[[130 132 121 127 115 121 136 112 145]
 [112 145 126 104 113 129 103 148 151]
 [124 144 109 124 109 145 138 139 143]]
->
[[112 145 126 104 113 129 103 148 151]
 [130 132 121 127 115 121 136 112 145]
 [124 144 109 124 109 145 138 139 143]]

[[136 127 136 123 133 115]
 [123 141 111 128 124 136]
 [136 117 115 130 106 141]
 [126 124 116 132 115 155]
 [138 127 127 116 135 118]
 [131 119 128 122 136 115]
 [126 132 117 133 116 153]]
->
[[136 127 136 123 133 115]
 [131 119 128 122 136 115]
 [138 127 127 116 135 118]
 [126 132 117 133 116 153]
 [126 124 116 132 115 155]
 [136 117 115 130 106 141]
 [123 141 111 128 124 136]]

[[120 127 127 125 127 121 130 135]
 [108 120 110 126 135 113 133 141]
 [144 140 145 133 120 138 120 122]
 [127 136 129 134 127 124 122 136]
 [138 137 141 132 120 135 122 125]
 [121 134 125 133 129 119 123 139]
 [118 115 121 117 130 123 139 127]
 [153 148 150 140 117 145 112 118]
 [137 124 132 126 123 138 129 115]
 [103 117 106 124 142 109 137 146]
 [142 130 140 122 128 137 131 118]]
->
[[153 148 150 140 117 145 112 118]
 [144 140 145 133 120 138 120 122]
 [138 137 141 132 120 135 122 125]
 [142 130 140 122 128 137 131 118]
 [137 124 132 126 123 138 129 115]
 [127 136 129 134 127 124 122 136]
 [120 127 127 125 127 121 130 135]
 [121 134 125 133 129 119 123 139]
 [118 115 121 117 130 123 139 127]
 [108 120 110 126 135 113 133 141]
 [103 117 106 124 142 109 137 146]]

[[133 129 107 146 130 104 126 116]
 [129 118 150 114 131 146 139 140]
 [128 133 114 135 130 110 119 128]
 [105 153 119 126 108 135 104 112]
 [131 140 108 140 127 109 115 126]]
->
[[129 118 150 114 131 146 139 140]
 [105 153 119 126 108 135 104 112]
 [128 133 114 135 130 110 119 128]
 [131 140 108 140 127 109 115 126]
 [133 129 107 146 130 104 126 116]]

[[130 104 129 118 115]
 [131 141 124 122 133]
 [129 146 122 111 137]
 [123 136 123 110 128]]
->
[[130 104 129 118 115]
 [131 141 124 122 133]
 [123 136 123 110 128]
 [129 146 122 111 137]]

[[145 129 138 153 142 143 122 136 104 132 118 116]
 [132 103 141 112 136 110 127 135 146 103 138 147]]
->
[[132 103 141 112 136 110 127 135 146 103 138 147]
 [145 129 138 153 142 143 122 136 104 132 118 116]]

[[122 117 145]
 [125 132 149]
 [120 127 138]
 [127 129 153]]
->
[[127 129 153]
 [125 132 149]
 [122 117 145]
 [120 127 138]]
---
[[111 143 139 151 106 119 141 120 147 130 108 117 113 105 106]
 [143 104 105 134 149 135 107 150 121 105 132 133 137 140 142]
 [123 145 150 110 115 142 120 109 146 131 111 142 112 126 134]
 [155 105 119 112 151 141 117 142 121 127 148 134 141 150 145]
 [133 105 104 144 131 108 132 141 108 122 126 112 121 127 115]
 [136 149 144 107 137 128 117 109 136 130 138 145 151 123 130]]
->
[[136 133 155 123 143 111]
 [149 105 105 145 104 143]
 [144 104 119 150 105 139]
 [107 144 112 110 134 151]
 [137 131 151 115 149 106]
 [128 108 141 142 135 119]
 [117 132 117 120 107 141]
 [109 141 142 109 150 120]
 [136 108 121 146 121 147]
 [130 122 127 131 105 130]
 [138 126 148 111 132 108]
 [145 112 134 142 133 117]
 [151 121 141 112 137 113]
 [123 127 150 126 140 105]
 [130 115 145 134 142 106]]

[[117 114 130 147 110]
 [125 101 156 119 153]
 [102 142 144 102 154]
 [105 102 146 138 119]
 [122 150 155 106 151]]
->
[[122 105 102 125 117]
 [150 102 142 101 114]
 [155 146 144 156 130]
 [106 138 102 119 147]
 [151 119 154 153 110]]

[[142 113 120 111 121 132 101 128 144 129 126]
 [107 133 106 117 107 123 152 156  98 152 153]
 [111 130 118 129 113 135 130 145 112 143 149]
 [130 105 113 102 112 141 102 139 150 144 136]
 [144 108 118 103 128 143 102 130 152 124 121]
 [103 145 120 137 109 128 140 144 104 151 155]
 [132 134 136 138 136 125 125 120 130 116 123]]
->
[[132 103 144 130 111 107 142]
 [134 145 108 105 130 133 113]
 [136 120 118 113 118 106 120]
 [138 137 103 102 129 117 111]
 [136 109 128 112 113 107 121]
 [125 128 143 141 135 123 132]
 [125 140 102 102 130 152 101]
 [120 144 130 139 145 156 128]
 [130 104 152 150 112  98 144]
 [116 151 124 144 143 152 129]
 [123 155 121 136 149 153 126]]

[[110 100 111 117 136 122 110 114 116 116 113 112 122]
 [103 120 135  99 133 147 116 119 118 101 132 127 101]
 [147 130 117 157 116 116 130 128 130 153 115 123 157]
 [108 101 114 113 136 125 110 114 116 113 115 114 118]]
->
[[108 147 103 110]
 [101 130 120 100]
 [114 117 135 111]
 [113 157  99 117]
 [136 116 133 136]
 [125 116 147 122]
 [110 130 116 110]
 [114 128 119 114]
 [116 130 118 116]
 [113 153 101 116]
 [115 115 132 113]
 [114 123 127 112]
 [118 157 101 122]]

[[137 123 120 121 126 126 134 140 123 119 133 135 127 127 118]
 [122 122 129 132 130 128 127 156 134 133 133 134 121 124 124]]
->
[[122 137]
 [122 123]
 [129 120]
 [132 121]
 [130 126]
 [128 126]
 [127 134]
 [156 140]
 [134 123]
 [133 119]
 [133 133]
 [134 135]
 [121 127]
 [124 127]
 [124 118]]

[[142 150  98 150 117 122 145 132 122]
 [102 149 131 105 151 154 102 115 142]]
->
[[102 142]
 [149 150]
 [131  98]
 [105 150]
 [151 117]
 [154 122]
 [102 145]
 [115 132]
 [142 122]]
---
[[115 105]
 [101 129]
 [156 123]
 [125 102]]
->
[[105 115]
 [129 101]
 [123 156]
 [102 125]]

[[124 125 132 123 123 123 123 134 125]
 [125 149 105 122 122 123 123 106 149]
 [134 113 134 139 139 138 138 136 113]
 [118 142 106 113 114 115 115 104 142]
 [152 113 110 150 151 152 152 112 113]
 [126 153  98 123 123 123 123  99 153]]
->
[[125 124 125 132 123 123 123 123 134]
 [149 125 149 105 122 122 123 123 106]
 [113 134 113 134 139 139 138 138 136]
 [142 118 142 106 113 114 115 115 104]
 [113 152 113 110 150 151 152 152 112]
 [153 126 153  98 123 123 123 123  99]]

[[149 114 131 108 144 125 126 122]
 [124 131 131 124 135 119 130 119]
 [122 129 114 137 113 127 129 144]]
->
[[122 149 114 131 108 144 125 126]
 [119 124 131 131 124 135 119 130]
 [144 122 129 114 137 113 127 129]]

[[103 103]
 [127 135]
 [156 113]
 [103 100]
 [151 115]
 [152 105]
 [122 119]
 [151 104]
 [130 125]
 [150 123]
 [120 136]]
->
[[103 103]
 [135 127]
 [113 156]
 [100 103]
 [115 151]
 [105 152]
 [119 122]
 [104 151]
 [125 130]
 [123 150]
 [136 120]]

[[153 139]
 [133 143]
 [148 133]
 [133 137]
 [125 126]
 [126 137]
 [133 132]
 [132 138]
 [139 140]
 [128 128]
 [132 128]
 [152 128]]
->
[[139 153]
 [143 133]
 [133 148]
 [137 133]
 [126 125]
 [137 126]
 [132 133]
 [138 132]
 [140 139]
 [128 128]
 [128 132]
 [128 152]]

[[143 147 141 145 117 108 146 108 111 118 107 145 106 119 146]
 [109 110 109 109 143 112 110 110 111 143 110 110 112 143 108]]
->
[[146 143 147 141 145 117 108 146 108 111 118 107 145 106 119]
 [108 109 110 109 109 143 112 110 110 111 143 110 110 112 143]]

[[131 133]
 [131 103]
 [130 133]
 [130 117]
 [122 133]
 [124 125]
 [124 131]
 [126 127]
 [120 116]
 [114 130]
 [112 127]
 [118 123]]
->
[[133 131]
 [103 131]
 [133 130]
 [117 130]
 [133 122]
 [125 124]
 [131 124]
 [127 126]
 [116 120]
 [130 114]
 [127 112]
 [123 118]]

[[110 122 119 142 120 146 139 106]
 [148 109 153 138 119 113 150 150]]
->
[[106 110 122 119 142 120 146 139]
 [150 148 109 153 138 119 113 150]]
